Each named move below is a turn or a mirror, shown by a few rows before and after it. Which moves, in which order, take the first row of each later pair to the second? The first pair is answered.
J_188 (before -> after):
[ 19.2 -10.3  25.7  12.0  -8.4  20.3 -17.0 -19.2 -21.9  -3.5 -27.3] -> [ 16.0  19.0  14.5 -19.2   6.1  -1.7 -35.8   9.6 -18.5   5.6  -4.0]
[-29.5  -6.2  -2.8 -28.3  -5.3 -10.2  63.4  -8.9 -10.9  25.0  15.8] -> [-29.0  -5.0  -2.8 -27.1  -7.4 -10.5  56.9  -9.1  -9.9  26.4  17.0]
[-32.4  16.4 -19.2  -7.3   7.2 -29.2  -2.4  14.7  12.6   8.2  40.2] -> [-29.2 -19.7 -14.4  44.3  -9.4  -0.3  29.9 -31.0   2.6  -0.8  12.4]
[  6.5 -16.2  -1.4 -15.5  -6.2  24.8   2.3  10.5   5.7   8.4 -19.6] -> [ -0.4  -8.5   0.5 -26.3  -7.2  21.8  -4.4  16.6   2.6   7.8 -14.4]
J_845 (before -> after):
[ 22.8 -11.6  52.6  -5.1  22.3  -6.1 -22.1  18.4  -4.2   1.3  -6.1] -> [  3.8  12.9  31.9  -1.1  15.2 -47.0  -4.5  13.4   1.8  -3.7  21.7]
[ -7.6  22.3 -17.4   8.7  -4.1 -55.3  15.7  -9.4  11.7  -4.9  32.2] -> [ 25.6 -15.4  18.9   0.2  14.3  40.9 -25.0  -1.7 -12.7  14.8 -34.9]
[ -0.7   8.0  -5.0 -10.3 -28.1 -16.3  -2.5  13.0  12.5 -23.1  21.0] -> [ 12.1  -8.7   9.3 -15.1 -20.7  22.7 -24.1  18.0  -3.2 -13.8  -1.5]
[ 24.0  -1.4   4.3  23.1  -2.2   4.2  -4.2 -25.9 -11.7 -41.3 -21.1] -> [ 17.7   4.6  -2.7  30.1  -3.4  -9.3   5.8 -31.4  -9.9 -43.9 -12.7]
J_427 (before -> after):
[ 14.2  15.3   7.7 -11.3  22.2   4.7 -27.4  13.2  -8.5 -23.8  -8.9] -> [ -6.3 -19.8   0.8  10.7  -4.5  31.8  13.9  15.1  -2.7  13.3 -21.6]
[-10.4   3.0  -4.5   1.1  16.7  14.5  -6.4  19.8  36.4  21.8  15.2] -> [ -0.6   7.5   1.5  -3.9  29.8  10.1 -27.2  18.1  28.6   4.5   7.3]
[  7.2  -3.7  -4.4 -61.0  -6.5  -2.1 -26.2  19.7   7.4  -5.5  -7.4] -> [  3.2 -25.1  -3.2 -44.4 -16.0  21.3 -11.7  20.1   5.0  17.0 -25.2]
[ -2.7 -10.2   0.4 -23.2   6.3  -5.9  -9.7  23.8   0.1  29.2 -25.6] -> [ -2.9  -4.0  -3.4 -20.9   7.6 -21.4  -8.3  24.8   2.1  27.2 -17.4]
J_398 (before -> after):
[ 14.8  17.3  23.9  -6.9  10.3   4.0 -16.2   2.8 -19.6 -32.0   4.9] -> [ 16.8   4.8  30.8 -13.8   7.0  15.8 -18.0  12.4 -17.6 -21.8   0.2]
[ -5.5  38.1  -6.1 -36.8   7.4 -58.8  -9.2  11.6   8.6   2.9  40.0] -> [  6.8  42.5   2.0 -38.0  13.8 -55.4 -22.0 -10.5  -0.6 -20.2  27.8]
[ 11.5 -33.6 -13.7  23.7 -11.7  -0.9  30.6 -13.7   0.8  10.9  -8.8] -> [ 12.6 -31.4 -12.1  26.3 -15.6 -11.5  26.7  -9.2  -3.5   7.8  -5.3]

(2 to 3 moves a pair)
[ -9.4  47.4   0.0 -26.5  36.7 -60.4 -27.1  24.1  11.8 -35.4  43.4] -> [ 24.4 -38.8  39.9   0.0  20.0  75.4 -24.1   2.5 -20.9  -2.3 -48.1] -> J_845 then J_398 then J_188
[-17.8  26.6 -21.3 -32.5  -0.1   2.8 -21.1  52.5   2.3  11.2  20.7] -> [-28.7   5.1 -36.0  10.3 -28.3  -0.2  34.5  28.0   9.8  16.6  27.2] -> J_427 then J_188 then J_427
[  6.0  -0.4  12.8 -22.1  16.8  23.8 -30.6  21.7  -8.1   7.6  -7.3] -> [  3.2 -10.7   1.2  32.0  -6.9  -1.9   8.5 -35.9  -7.2 -22.7  -9.7] -> J_845 then J_398 then J_188
[ -9.1 -25.2   4.7 -17.1  -2.8  45.0  33.5  33.3   1.4  46.4  -7.2] -> [ 12.5 -19.8   5.4  37.6 -12.5   8.4  51.2 -49.9  -3.1 -22.8  -5.6] -> J_427 then J_398 then J_188
[ 20.2 -47.6  -7.4  22.9   7.3  48.5  -3.6  -6.3  -7.4  41.4 -16.9] -> [ 32.8 -41.2  -1.8  27.3  10.5  49.4 -24.2 -23.1 -15.5  19.0 -27.8] -> J_845 then J_398 then J_845
[ 22.4 -24.8  13.7  48.5 -27.4  40.1  43.2   0.8 -16.4   8.4 -31.0] -> [ -9.0  41.6  -8.6  10.5 -10.9 -46.8  35.6  43.7  10.0   4.7  36.7] -> J_845 then J_188
[-11.1  19.0 -16.4 -10.9  13.1 -41.1 -18.9  -9.6  29.5 -33.4  17.5] -> [ -6.0  19.3  -6.8 -35.9  23.6 -23.8 -47.6  10.0  16.8 -22.1   2.6] -> J_188 then J_845 then J_188
[ 12.5  13.1 -17.7  26.8 -17.4 -42.1  -0.8 -37.8   7.5 -22.5  14.9] -> [ 34.2   8.2   7.8  -9.9   7.6   4.4 -50.1 -19.3  -9.5 -22.1 -14.7] -> J_398 then J_188 then J_845
[-16.0 -27.3  22.5   1.3  -1.2  39.5 -24.3   4.7 -11.4   6.6 -18.6] -> [ -7.2 -18.4  23.0   4.5   1.8  30.2 -33.0  -8.0 -17.0 -13.3 -24.1] -> J_845 then J_398 then J_845
[ 24.6  47.0  23.3 -43.3  30.6  -4.6 -71.0  15.1 -23.2 -39.5  -0.4] -> [  7.1  28.3  -3.2  41.6  -9.9 -51.9   8.0 -63.6  -7.6 -68.0  19.8] -> J_188 then J_845
